Each row is where one point has got to under a steady rotation. How many ticks took it there?
The counts run from 0 to 105.
[140 126 125 118 127 153 129  80 134 178 110 138 140  95 123  92 141 128
 126  98 189 154  69 171 132 121 138 119 137 131 167 158 128 186 168 114
 125 125 139 117 157 159 123 122  70 146 140 158 131 178 149 149 120 141
 118 142 121 102 136 184 154 121 146 125 116 160 100 107  94 102 145 115
 135 104 101 131 128 116 151  66 158 120 176  96 149 140 128]	41
[151 128 146 109 117 142 138 100 129 149 110 121 183 114 122 129 152 139
 131  97 172 141  88 112 104 121 121 146 152 117 164 141 102 161 124 116
  88 120 126 142 170 148 111 161  90 110 150 186 123 180 180 157 116 137
 139 152 144 171 103 153 148 137 158 166 125 126  99 120 102 106 138 105
 158  75 100 135 117  59 134 107 152 127 177  70 146 125 125]	84
[138 129 131 149 106 126 125  79 161 165 135 148 146  86 123 107 156 128
 146  92 179 127  92 149 110 135 167 119 144 106 173 150 105 164 148 107
 104 133 155 129 181 156  83 134  99 125 127 173 123 162 144 180 118 170
 134 132 127 112 140 191 131 137 140 164 104 122 103 132 108 106 128 126
 136  97 124  99 133 101 147  73 158 114 163  89 119 154 136]	36
[157 150 156 100 138 145 134  96 103 171  75 126 162  89 133 118 138 160
 111 100 174 131 110 134 119  97 134 141 154 160 136 145 125 178 168 107
 109 140 160 129 152 166 121 151  98 142 141 159 123 162 153 140 147 145
 157 134 116 141 117 173 185 122 179 148  99 123 108 108 110  96 127 106
 159  82  73 133 122 119 176  93 155 134 170  86 159 119 149]	10
[127 117 125 122 127 125 103 127 131 171 125 139 131  87 117 120 162 122
 139  81 163 163  94 147 124 132 158 153 144 125 142 152 136 195 163  66
  98 114 143 133 147 148 113  92  70 141 158 147 138 166 153 120 149 146
 139 160 147 105 118 189 148 116 161 150  80 145 118 114 140 115 126 107
 161  78  79 126 123 134 133 106 155 119 140 116 160 141 123]	64
[135 134 140 121 131 154 130  79 124 147  95 138 164 112 134 112 147 137
 117  93 175 147  97 155 106 123 128 129 135 133 140 144 129 165 152 124
 108 117 139 125 188 170 136 118  67 139 158 162 113 192 176 139 127 130
 131 146 142 137 117 198 145 111 155 164 110 120  97 104 106 106 107 112
 170  71  62 160 145  90 154 107 152 127 170 121 153 132 162]	78
[172 123 142 115 100 128 117 122 108 175 125 141 154 116 134 110 154 115
 148  70 165 163 104 127 126 120 144 131 165 127 184 141 111 198 112  99
  82 122 137 129 161 162 109 127 105 124 127 181 126 173 157 137 138 134
 100 176 148 148  97 143 132 108 158 153 110 150 128 111  94  98 154 104
 163 103 102 122 106  98 139  99 170 123 154  73 132 134  95]	53
[154 161 146 101 115 131 111 136 120 189  79 135 161  95 135 157 155 151
 113  83 165 148 119  97 119 111 133 160 149 128 149 135 129 187 154  83
 101 136 142 143 132 158 113 153 117  80 155 149 151 174 163 132 102 127
 140 156 145 149 119 164 172 141 154 164 103 125 112 126 113 111 121  91
 164  92  83  92 124 106 150  93 145 136 167  88 154 124 121]	94
[146 162 144 141 136 122 126 122 107 194  96 157 133  62 144 125 148 153
 142  89 185 133 135 127 117 118 163 166 143 131 158 152 127 186 162  89
  86 129 155 148 135 152 109 132  95 114 142 138 151 163 150 137 148 151
 147 144 118 108 125 188 163 137 137 153  86 113 112 116 121 112 121  97
 174  99  83  99 102 126 178  85 140 144 172 113 147 153 140]	103
[114 135 139 127 124 118 132 109 158 176 120 131 123  74 115 129 152 114
 140  90 176 138  86 131 144 121 178 148 163 100 151 149 148 184 159  74
 116 143 154 137 152 174  88 121  82 128 154 152 156 166 147 145 129 174
 140 118 139 102 109 194 140 142 144 156  77 127 122 144 115 110 112 118
 132  96 117  98 124 121 145  87 150 135 151  98 141 155 113]	27
[137 159 151  92 120 132 152 137 115 186  81 130 142  85 132 137 140 146
 124  89 185 155 100 112 146  97 135 157 148 131 157 143 145 197 144  78
 129 137 138 131 135 169 134 133 108 114 158 148 138 183 151 112 127 149
 126 160 150 137 104 171 165 113 138 156 102 144 125 117  93 103 128 121
 155  91  96 112 105 109 145  95 134 152 159  87 143 128 111]	17
[135 127 153 135 116 137 139  85 132 144 146 168 140  98 128 114 152 132
 139  80 187 149  98 135 114 134 143 147 131 119 175 156 106 165 122 116
  74  88 143 137 182 156 138 138  79 125 135 182 108 187 181 156 129 142
 113 141 130 140  93 172 129 118 151 165  98 140 121 121 114 105 129 102
 168  70  98 145 130  59 135 106 143 150 144  99 118 135 137]	76
[127 134 147 137 124 122 131  94 150 174 115 157 137  82 122 119 153 130
 140  79 165 123 129 129 105  99 174 154 159 105 138 141 111 161 167  80
 110 148 150 141 166 151  83 119  96 112 150 160 124 153 140 152 150 183
 164 113 127 110 127 212 158 130 156 172  72 106 115 135  90 102 123 119
 143  94 110 101 119 113 162  80 156 142 164 112 135 146 131]	105
[141 141 147 103 131 124 108 139 142 182 102 127 154  83 109 136 150 157
 127  97 167 140  85 122 127 120 142 156 165 123 139 146 119 175 170  68
 111 136 133 142 129 146  88 137  84 105 152 141 143 153 133 139 130 177
 168 135 140 138 127 185 165 140 159 158  96 132 107 141 129  99 126 124
 152  91  86 103 121 126 142  75 150 108 159  74 148 125 108]	96
[136 124 122 131 113 162 143  84 133 157 113 149 137  90 144 102 158 116
 126  88 183 151 114 151 124 108 129 135 141 120 186 153 124 171 137 119
 114 127 137 147 173 152 132 129  92 113 150 176 129 203 170 165  98 136
 114 155 134 117 118 165 137 150 119 161 107 152  93 106  91 120 132 102
 144 101 115 134 126  93 153  95 150 131 191  96 154 154 132]	39
[132 136 128 115 141 139 141  94 110 147  95 129 172  93 137 117 141 160
 134 102 191 146  94 138 116 139 121 135 127 136 148 140 121 178 160 134
  88 113 150 129 168 149 125 132  87 142 164 146 132 193 186 142 135 128
 140 152 109 145 118 178 170 113 152 162 124 127  85 103 119 111 116 112
 174  76  61 150 134  90 166 108 156 121 180  99 154 128 158]	79
[149 160 160 105 131 133 140 104  92 175  87 127 157  81 136 114 140 158
 126 101 174 122 119 123 122 107 136 155 145 143 139 141 132 159 151 113
  86 150 158 142 130 151 114 162 107 115 148 172 138 163 157 142 136 143
 159 124 109 143 103 173 178 125 172 153 110 126 116 113  97 103 140 105
 156  86  93 132 119  99 180  74 164 144 168  69 147 121 143]	11
[132 120 126 143 116 156 133  75 145 162 115 151 143  95 131 102 164 106
 125  95 174 129 109 146 103  99 146 133 161 116 169 161 118 164 142 121
 113 126 139 153 185 166 115 129  78 119 132 190 130 206 159 191 107 148
 125 150 129 128 117 158 133 165 146 150  96 125  88 107  99  98 126  96
 139  99 127 130 117  90 144 106 154 126 178 107 151 166 128]	38
[138 111 134 116 114 120 119 136 125 164 117 142 147 102 126 121 181  89
 142  77 138 156 126 101 116 105 146 155 168 120 150 135 119 188 126  73
  90 121 137 167 165 142  90 105  90  99 149 178 138 173 159 145 136 135
 139 175 172 147 113 163 128 137 160 172  90 117 112 125 108 106 132 104
 154 102  98 121 118  94 145 126 163 127 160  95 155 152 102]	61
[151 142 166 105 109 127 139 112 135 180 110 136 158 109 121 130 142 149
 153  81 167 128  99 117 118 115 142 140 160 119 151 134 111 159 156  91
 106 159 142 122 163 166 100 158 120 119 127 176 114 145 142 144 140 174
 146 135 144 154 114 181 169 117 163 160 111 113 126 136  97  88 143 127
 153  87 113 104 116  87 149  59 152 137 158  69 112 107 127]	13
[159 150 137 133 119 159 100  88 140 156 100 162 177 102 132 136 168 130
  92  80 169 141 119 141  82  99 136 147 149 129 148 138 104 162 162 119
 106 115 149 132 191 167 131 151  86 114 135 156 111 183 158 161 106 130
 142 145 142 145 126 189 153 136 164 176 100 112 100 128 118 109 101  98
 164  73  81 125 154  98 143 113 152 122 170 125 137 136 156]	0
[147 147 171 145 114 128 121 115 129 183 127 168 135  85 121 141 139 143
 119  71 157 148 130 122 122  91 155 161 162 103 156 148 101 188 133  70
  88 116 132 132 148 179 111 140  83  83 120 162 124 176 140 140 142 146
 136 153 151 137  93 177 139 120 145 176  84 121 133 118 107 107 130  98
 161  93 107 101 114 105 127 105 143 144 140  93 135 137  94]	99
[145 160 153 100 137 142 131  98 110 160  89 126 167  89 116 140 133 160
 107 116 181 146  77 150 127 119 130 143 159 139 135 140 134 182 154 108
  88 126 140 136 129 170 124 144  70 129 164 156 148 177 172 123 129 146
 148 130 111 148  89 171 153 118 166 137 113 135 122 126 108 108 141 107
 148  80  85 138 122 112 157 101 164 121 154  65 160 121 106]	88
[131 119 118 119 114 149 139  85 147 164 116 144 139  87 137 105 155 120
 122  89 194 161  90 153 130 122 130 126 128 125 198 157 133 182 161 116
 131 122 133 127 159 166 137 122  92 130 147 158 133 206 150 158  98 136
 115 155 126  98 129 191 156 133 129 144 109 156  94 108  87 110 137 117
 151  98 105 118 136 109 144  81 139 117 192 101 142 144 126]	40
[148 129 145 122 103 113  97 142 133 167 133 134 163  93 125 114 172 108
 148  61 145 144 106 118 118 134 169 133 171 119 139 133 115 184 144  73
  83 134 155 149 158 147  78 113 106 134 143 180 136 138 149 141 143 159
 140 153 146 135 129 190 135 122 183 164  84 119 141 136 114 104 132 126
 146  96  98  98 130 114 150  80 178 123 130  80 127 134 108]	59
[131 159 143 142 119 119 135 109 129 181 112 148 139  63 141 122 147 136
 133  86 181 125 133 129 130 107 172 152 139 121 148 137 130 174 164  82
  90 129 164 141 140 150 105 130 111 114 147 148 137 156 140 145 140 162
 153 118 112 103 129 204 163 121 145 163  77 118 128 142 115 108 118 109
 156  89 102  88 127 122 165  80 147 150 158 102 132 138 143]	104
[145 154 149 100 123 151 151 128 118 179  80 130 142  96 130 122 149 131
 128  86 173 146 119 109 137  92 132 164 145 126 162 152 136 191 131  91
 122 142 142 138 137 160 125 137 117 116 138 174 131 182 171 133 128 146
 134 167 155 160  88 141 162 130 148 161  94 136 113 112 101  98 126  90
 165  87  98 130  98  89 144 106 135 154 164  85 151 137 101]	16
[163 170 157 124 126 134 108 118 116 176  94 138 185 121 115 133 149 146
 114  81 155 142 107 126 111 110 154 138 187 120 136 138  99 186 138  92
  94 129 154 126 166 169 105 147  91 113 123 171 120 171 148 150 130 153
 140 147 153 173 119 151 145 126 176 163 118  98 113 116 119  96 118  92
 169  87  90 111 117 100 150 102 168 122 150  95 137 107 120]	92
[160 127 141 134 116 139 134  71 110 153 120 144 159  88 131  90 139 131
 134 106 169 137 107 160 120 130 156 115 163 133 163 155 125 174 131 127
  71 120 151 132 161 152 103 130  95 132 141 183 138 181 161 155 129 142
 130 127  90 114  99 170 136 131 159 132 125 147 122 107  88 103 158 103
 148 105 113 132 109 116 187  86 173 122 173  83 130 143 124]	43
[144 143 134 113 125 130 132  99 102 151 111 127 164  87 143 113 134 170
 139 104 196 136  88 133 116 148 141 137 121 127 159 139 123 155 149 125
  69 108 161 136 150 138 115 142  97 143 157 156 147 175 180 152 131 140
 128 136  98 138 118 175 162 123 157 144 119 131  96 115 121 117 127 104
 179  69  75 132 123  92 173  88 158 122 173  81 151 124 163]	80
[147 130 138 129 119 137 114 107 124 157 124 141 142  62 135 126 138 161
 126  96 189 130  90 139 112 127 134 149 124 119 178 151 110 161 161 110
  93 128 140 136 133 135 115 165  94 112 145 156 131 170 165 163 117 146
 145 135 111 113 114 182 181 140 157 142  92 160  91 127 128 120 135 109
 169  63  92 117 133 104 151  67 147 139 174  77 130 127 141]	3
[127 146 130 147 131 125 140  82 129 178 111 133 147  74 139 109 144 137
 135 102 180 136 118 141 121 128 169 137 148 131 150 143 141 167 155 124
  84 125 153 146 164 153  89 128  89 116 158 155 157 187 163 158 129 142
 140 131  94 101 125 195 149 144 124 158  95 123  95 115  89 127 112 115
 151 118 105 103 127 116 174  94 155 115 177 101 150 168 145]	34
[158 136 143  93 103 137 121 118 117 163 113 122 160  81 147 104 163 114
 131  70 180 146  93 135 138 115 128 129 146 139 169 144 144 181 149 107
 101 148 148 141 140 151 111 124 132 132 155 187 156 160 163 142  91 137
 128 150 124 125 125 180 160 135 168 132 116 157 119 117 111 113 154 108
 136  93 107 119 130 133 162  65 167 131 166  70 140 134 112]	49
[103 130 118 122 117 122 126 107 154 141 122 146 136  68 149 119 161 123
 142  84 189 137  95 126 112 131 137 157 122 116 157 137 151 165 168  98
 104 111 147 157 153 137 116 121  87 128 171 155 140 169 174 147 110 138
 145 144 125 111 128 202 154 135 152 158  82 133 104 136 127 108 113 113
 159  69  91 114 154 107 135  85 147 139 160 111 146 146 156]	72
[160 131 159 130 116 149 138  97 109 163 105 147 150 107 129 122 128 163
 126  85 182 153 128 140 108  98 116 154 130 124 173 149  96 175 125 123
  90 120 128 124 158 164 137 158  97  95 121 169 104 199 150 156 134 135
 143 145 131 140  94 169 165 108 154 161 112 139 108 112  82  98 140 112
 170  96  90 140 112  79 138 108 144 136 183  88 131 123 131]	7
[125 159 127 145 141 145 136  84 128 170  88 144 144  76 119 110 150 115
 120 113 181 141 111 162 121 123 163 138 158 126 136 155 147 182 166 110
 106 123 165 146 169 159 101 112  75 131 160 152 152 193 158 156 125 139
 136 144 108 100 128 195 135 147 128 154  85 115  95 119 105 123 104  99
 154 114  89 120 125 126 175 111 160 122 175 120 165 162 152]	33
[152 124 166 122 130 155 136  74 121 156 114 148 146 100 111 118 136 147
 119 104 168 135 120 147  98  93 127 151 149 121 152 150  98 166 133 110
  86 124 120 145 160 161 116 155  85  90 129 182 105 188 159 162 143 156
 161 134 121 147  89 179 146 127 175 151 116 135 103 111  80 100 145 107
 145  88  96 144 109  80 150 104 159 130 169  77 143 133 120]	6
[151 154 152 126 136 108 151 118 108 194 107 127 147  97 119 122 135 154
 155  99 167 133 113 116 140 130 168 150 177 120 146 142 109 189 142  89
  74 138 147 131 150 156  89 130  86 135 136 162 133 163 150 140 186 171
 140 131 120 130  86 164 145 115 161 149 101 115 124 121  98 105 130 109
 154 109  96 121  89 103 171  99 158 130 144  80 136 136 110]	20
